One turn sends every row of this set to another row. A few are shown first. Where does it send the rows asked after them?
J_682: [-2.50  1.94  2.24  1.09 -0.09  1.30  1.36 -0.62  1.80  2.70  1.89  1.43]
J_863: [-3.56  3.54 -0.92  1.40  0.16  0.59  1.05 -0.90  1.98  2.07 -0.10  1.00]
J_402: [-3.35  2.40 -0.16  2.01 -1.37  1.20  1.36 -0.57  1.90  1.82 -0.77  1.98]
J_408: [ 1.42 -1.45 -0.88 -4.00  1.42  1.04 -1.62 -1.75 -2.89 -1.84 -1.25 -3.31]
J_376: [ 1.04  1.00  1.87  0.46 -0.08 -1.86 -0.79  3.87  0.43  1.32 -0.17 -0.02]
J_775: [-0.60  1.18  2.51 -1.24 -1.35  0.97 -0.98  3.93 -0.41  1.33 -0.50  1.98]
J_3: [-4.62  1.02 -3.22 -1.62  0.53  2.09  1.05 -3.70 -1.50 -2.21  0.09 -1.45]
J_480: [ 0.30 -1.89 -0.32 -4.55  0.46  0.59 -1.29  2.63 -3.73 -1.27 -0.82 -0.62]
J_347: [ 1.71  0.86  2.57  1.75 -0.27  1.61 -2.13 -0.96  1.23 -0.50 -3.55 -0.91]
J_149: [-0.90 -1.84 -0.29 -4.72  0.70  0.29 -0.40 -0.91 -2.83 -2.71  0.67 -3.99]
J_693: [-2.39  1.89  1.97  0.85 -0.40  0.63 -0.23 -0.94  2.44  3.31 -1.34  1.83]
J_281: [ 1.47 -0.28  2.36  0.49 -0.83 -1.64 -1.40  3.54 -0.27  0.09 -0.88  0.70]
J_777: [ 0.08 -1.62 -0.59 -3.21  0.89 -0.65 -1.65  0.50 -3.57 -4.02 -0.20 -2.61]
J_538: [-0.22  1.38  2.94  1.70 -1.43 -0.78 -2.25 -1.48  0.30 -0.74 -4.00  0.13]
J_718: [-1.99 -1.99  3.13  0.78  2.73 -1.99 -1.85 -0.13 -3.10 -2.39 -0.94 -1.18]
J_25: [-3.62 -2.51 -0.24 -0.25  0.25 -0.70  3.31 -1.94 -2.48 -2.36  1.35 -2.85]
J_19: [ 2.56 -0.78  3.07 -1.00 -0.96  0.24 -0.20  2.89 -0.56  0.97  0.21 -1.72]
J_618: [-4.35  1.40 -2.03 -2.36 -0.24  2.62  1.00 -4.66  0.05  0.07 -0.95 -1.86]
J_401: [-4.04  2.99 -0.41 -1.50 -1.57  2.29  0.62 -1.09  0.90  0.97  0.45  2.99]
J_478: [-3.60  1.83 -3.84 -2.67  1.49  1.11  0.40 -3.27 -1.34 -1.83  0.06 -2.41]
J_412: [-1.59  0.69 -0.47  0.79 -3.81  0.53  2.92 -3.42  1.10 -0.74 -1.65 -1.54]
J_72: [-3.68  1.11 -1.60 -1.96  2.26  2.03 -0.22 -5.30 -0.46 -0.25  0.48 -0.12]
J_248: [-0.19 -2.24  1.99  0.54  4.61 -0.48 -2.29 -0.92 -1.89 -2.04 -0.69 -0.92]
J_713: [-2.43 -2.24 -0.37 -0.24  2.11  0.43  2.76 -2.64 -0.74 -2.60  3.23 -2.09]
J_447: [ 1.03 -0.64 -1.14 -3.37  1.34 -1.41 -1.47  1.48 -2.83 -2.56 -0.18 -3.50]
J_821: [-0.29  1.02  0.09  1.14 -2.57  2.33  3.07 -2.81  2.24 -0.98  0.42 -2.15]
J_702: [ 0.93 -1.35  3.64 -1.39  0.32 -1.92 -1.66  2.82 -0.61  0.57  0.32 -0.38]
J_737: [-3.19 -0.01 -3.24 -4.81  0.29  1.81  0.41 -2.42 -2.30 -1.66  0.11  0.41]

J_480 turns into J_775
J_412 turns into J_25
J_3 turns into J_777
Where do these go?
J_618 turns into J_149
J_347 turns into J_821
J_376 turns into J_863
J_682 turns into J_72

One turn sends every row of this set to another row. A few are shown first. Where does it send the rows asked after them?
J_909: [ 1.48 -0.78 -3.06 -0.21 -3.51  3.70 -2.19 -2.13  0.25 -0.46  1.50  2.86
 -3.98 -1.42  1.28 -0.97 -4.27  2.06  2.28 -1.57 -0.56 -0.17  4.78]
J_830: [-2.76 -0.91  1.51 -1.19 -2.83 -1.55  0.86 -1.26 -0.92  0.61 -3.88  0.79
  0.46 -3.53  0.59 -4.85 -5.34 -2.85  1.83  0.07 -2.56  1.09  4.54]
J_557: [-1.00 -0.41  1.32 -1.70 -3.65  0.41  3.02 -4.56  0.53 -1.49  4.88  3.01
 -0.34 -1.08  3.46 -1.38 -1.65  0.33  2.41 -0.88  2.78  0.02  2.32]
J_247: [-2.17 -1.00 -0.30 -3.10 -1.44  3.40 -2.87 -1.90 -2.05  0.37  1.62 -0.08
 -4.25 -3.95  0.53  0.84 -3.40  3.03  3.41 -0.73 -2.89  2.59  4.72]
J_108: [ 0.88 -2.72  5.11 -0.03 -1.50 -3.05  1.68 -1.15 -2.93 -1.34 -0.55  0.29
 -4.77  0.37  3.35 -2.98 -1.47  4.51  2.95  0.58 -1.90  2.51  3.74]
J_277: [-1.04 -1.32 -0.36 -2.66 -4.15 -2.22  1.92 -4.07  0.17 -0.60  3.56  3.03
 -1.17 -0.83  3.29 -3.12 -0.52  0.34  1.09 -3.61  1.95  1.85  2.34]
J_289: [-0.12 -0.93  1.20 -1.27 -1.92  0.26 -2.13 -5.65 -1.21  1.17 -1.36 -1.78
 -3.75 -0.35 -2.12  4.03 -2.97  0.57  2.03 -0.65 -0.72 -1.26  4.98]
J_600: [-1.78  0.03 -1.21  0.85  1.60 -0.97  0.53 -3.07 -2.13  3.06  0.05 -0.33
  1.31  0.23 -0.20 -1.11 -4.42  2.50  2.75 -0.40  3.75  1.55  4.91]
J_350: [-4.80 -2.19  4.07 -4.53 -3.95 -1.10 -0.32 -1.69  1.80  0.09 -1.72  4.45
 -0.81 -1.26  2.33  0.20 -4.75  1.02  3.90 -1.70 -3.91 -2.49  3.32]
J_454: [-2.25 -0.74  0.41 -2.93 -2.09 -1.62 -1.28 -3.18  1.67 -0.18 -4.07  0.56
 -0.43 -2.60  3.11 -2.65 -1.26 -2.48  0.31 -3.09 -3.71 -0.63  3.96]
J_71: [-1.06 -5.46  3.75  0.98 -4.32  0.18 -0.51 -1.71  2.70 -3.65  0.51  2.72
 -2.93  2.30  1.28 -0.64 -2.22  0.00  0.74 -1.14  1.77  0.67  6.43]
J_661: [-1.78 -1.55  6.22  0.41 -3.42  1.57  1.51 -0.74 -1.09 -2.99  3.14  1.69
 -2.19 -4.28  0.42 -1.14 -3.93 -0.42  4.56 -0.38 -0.29  2.02  2.95]
J_403: [-3.33  0.30 -0.46 -1.54 -3.34 -2.08  0.95 -3.51  2.44  1.11 -3.59  1.90
  2.97 -2.46  3.38 -4.18 -4.04  0.63  2.40  0.30 -0.06 -0.35  4.68]
J_932: [-1.49 -2.03  3.57 -1.86 -2.79 -2.06  1.07 -2.02  0.89 -2.58 -1.24  0.81
 -2.22  0.34  6.02 -0.77 -2.78  6.81  2.90  0.95  1.53 -1.11  4.17]
J_44: [-4.30 -1.97  4.07  0.17 -3.37  0.21 -0.49 -2.00 -1.92 -2.55 -0.81  0.85
 -2.80 -1.55 -1.24  5.13 -1.67 -0.62  1.01  1.30 -1.22  1.78  4.17]
J_583: [-3.39 -2.34  3.48  2.30 -5.60 -1.57 -0.13 -0.72  2.35 -2.26 -2.91  3.78
  0.64  0.05 -0.10 -0.54 -2.81 -0.40 -0.89 -0.90 -0.27  1.12  6.53]
J_860: [-4.62 -2.48  1.05 -1.73 -1.01 -4.09  0.09 -4.71  0.65  1.21 -0.35  1.40
  2.66 -0.31  2.52  1.17  0.29  3.23 -0.19  0.64  0.07  3.34  5.88]
J_5: [-2.54 -0.56  3.67 -1.22  1.27 -1.94  0.48 -2.46 -1.28 -0.76  2.35  3.56
 -2.31 -1.92  1.73 -0.89 -4.88  3.71  5.18 -1.99  3.47  2.29  0.52]
J_986: [ 0.48 -1.26  1.99  0.98 -0.48 -2.67 -2.55 -1.88  1.08  0.48 -4.64  1.39
 -1.01 -3.57  2.28 -3.77 -2.25  0.06  3.00 -2.53 -4.62  1.79  3.80]
J_593: [ 0.12 -3.26  2.15 -2.02 -1.44 -3.34  0.21 -2.17 -1.42  1.98 -0.65  5.67
 -2.66  0.76  1.17 -2.56 -4.62 -0.50  3.25 -2.22 -4.35 -0.48  2.10]
J_813: [-0.62 -5.70  1.65  1.34  1.44 -3.94 -1.47 -0.75 -2.79 -0.18 -1.98  1.77
  0.10 -1.38 -0.19 -0.12 -5.99  0.82  0.31  0.81 -0.01  2.63  4.73]
J_679: [-1.37 -1.40 -0.50 -2.04  0.66 -2.70 -2.91 -3.24  2.54  0.46 -4.46  0.71
  1.11 -3.65  4.75 -1.67 -3.27  1.97  2.82 -1.86 -1.83 -0.70  3.53]
J_965: [-0.23 -3.24  4.14  1.19 -5.59  0.43  0.06 -0.20  0.39 -2.75  2.29  1.32
 -1.11 -5.68  1.70 -2.64 -3.34  1.01  4.26 -1.16 -1.13  2.53  3.98]
J_641: [-2.46 -0.24  1.14 -0.50  0.19 -4.10  0.19 -2.75 -0.60  2.77 -3.94  1.56
  1.35 -3.04  1.76 -4.89 -4.07  1.80  4.22  0.06 -1.54  3.17  3.68]
J_758: [-3.99 -2.51  2.55 -3.36  0.25 -2.70 -1.06 -0.84 -0.98 -1.22  0.73  2.13
 -2.06 -3.97  2.17 -0.92 -5.85  3.71  4.14 -3.16  2.85  2.34  1.02]
J_497: [-0.23 -2.69 -0.91  1.55 -2.81 -0.44 -0.11 -4.79  0.24 -1.42  0.81  2.14
 -0.07 -0.01  2.35  4.73 -1.37  2.02  1.21  2.53  1.89 -0.50  4.18]
J_330: [-3.41  0.87  3.28  2.90 -1.71  0.72 -0.15  0.46 -1.43  0.69 -2.07  0.31
 -0.64 -1.03 -3.12 -1.63 -5.54  0.51  3.06 -1.30  1.49  1.91  5.77]
J_754: [-1.32 -0.98  2.15  3.05 -0.13 -3.37 -1.29 -2.98 -1.80 -0.38 -1.51  4.37
 -3.62  1.37 -0.83  3.14 -1.87  3.04  2.34 -0.42  1.41  3.07  2.12]
J_51: [-1.49 -2.56  3.93 -3.31 -3.93 -1.01  2.59 -0.92 -2.08 -3.46 -1.11  0.21
 -4.57  1.23  3.69 -1.81 -3.08  0.95 -0.42 -0.21 -0.25 -1.35  3.99]
J_50: [-3.99  1.29  0.99  0.49 -4.03  1.74  1.70 -3.08  0.15  1.33  0.65 -1.46
  2.15 -0.84 -0.20 -0.65 -1.22  0.43  1.73  0.11  1.27  1.03  7.21]
J_464: [-4.16 -4.20  3.53 -2.20 -0.91 -2.27 -0.71 -4.30  2.03 -0.93  1.23  1.57
 -2.08  2.45  2.86  0.76  0.61  4.05  2.08 -1.09  2.28  3.34  5.51]
J_605: [ 0.86 -0.27  1.03  0.99 -2.78  0.07 -2.72 -5.34  1.21  0.71 -2.34 -0.01
 -3.07  0.06 -1.46  3.49 -3.55  2.72  3.26 -0.93  0.69 -2.11  5.10]
J_112: [-0.02  0.56  2.46  0.78 -2.37 -0.73 -2.33 -5.87 -0.01  1.85 -1.86 -0.35
 -4.09  0.16 -2.50  3.04 -1.17  2.61  3.56 -1.40 -1.27  0.66  5.05]
J_971: [ 0.03 -3.76  1.99 -2.13 -2.28 -2.15 -0.04 -3.82  0.99  2.41  1.02  3.51
  1.08 -1.82  4.00 -0.67 -2.79  3.33  5.73  0.85 -5.06 -0.48  3.96]
J_642: [-2.87  2.01 -0.57 -1.79 -2.44  1.71 -2.68 -2.80  0.60  0.84  0.13  3.80
 -5.08 -0.43  0.53 -0.55 -2.10  4.92  3.32 -3.72 -0.57  2.53  3.82]
J_872: [-1.07 -7.62  4.27 -0.56  1.20 -1.42 -1.72 -1.38 -1.42 -1.92  1.00  0.14
 -3.39 -0.01  0.95  0.42 -3.79  1.44  2.54  0.42  0.62  3.06  5.46]

J_583 turns into J_813
J_51 turns into J_108
Where do these go?
J_454 turns into J_986
J_277 turns into J_965
J_557 turns into J_661
J_403 turns into J_830
J_642 turns into J_909
J_497 turns into J_44
J_464 turns into J_71
J_330 turns into J_600
J_112 turns into J_605
J_350 turns into J_593

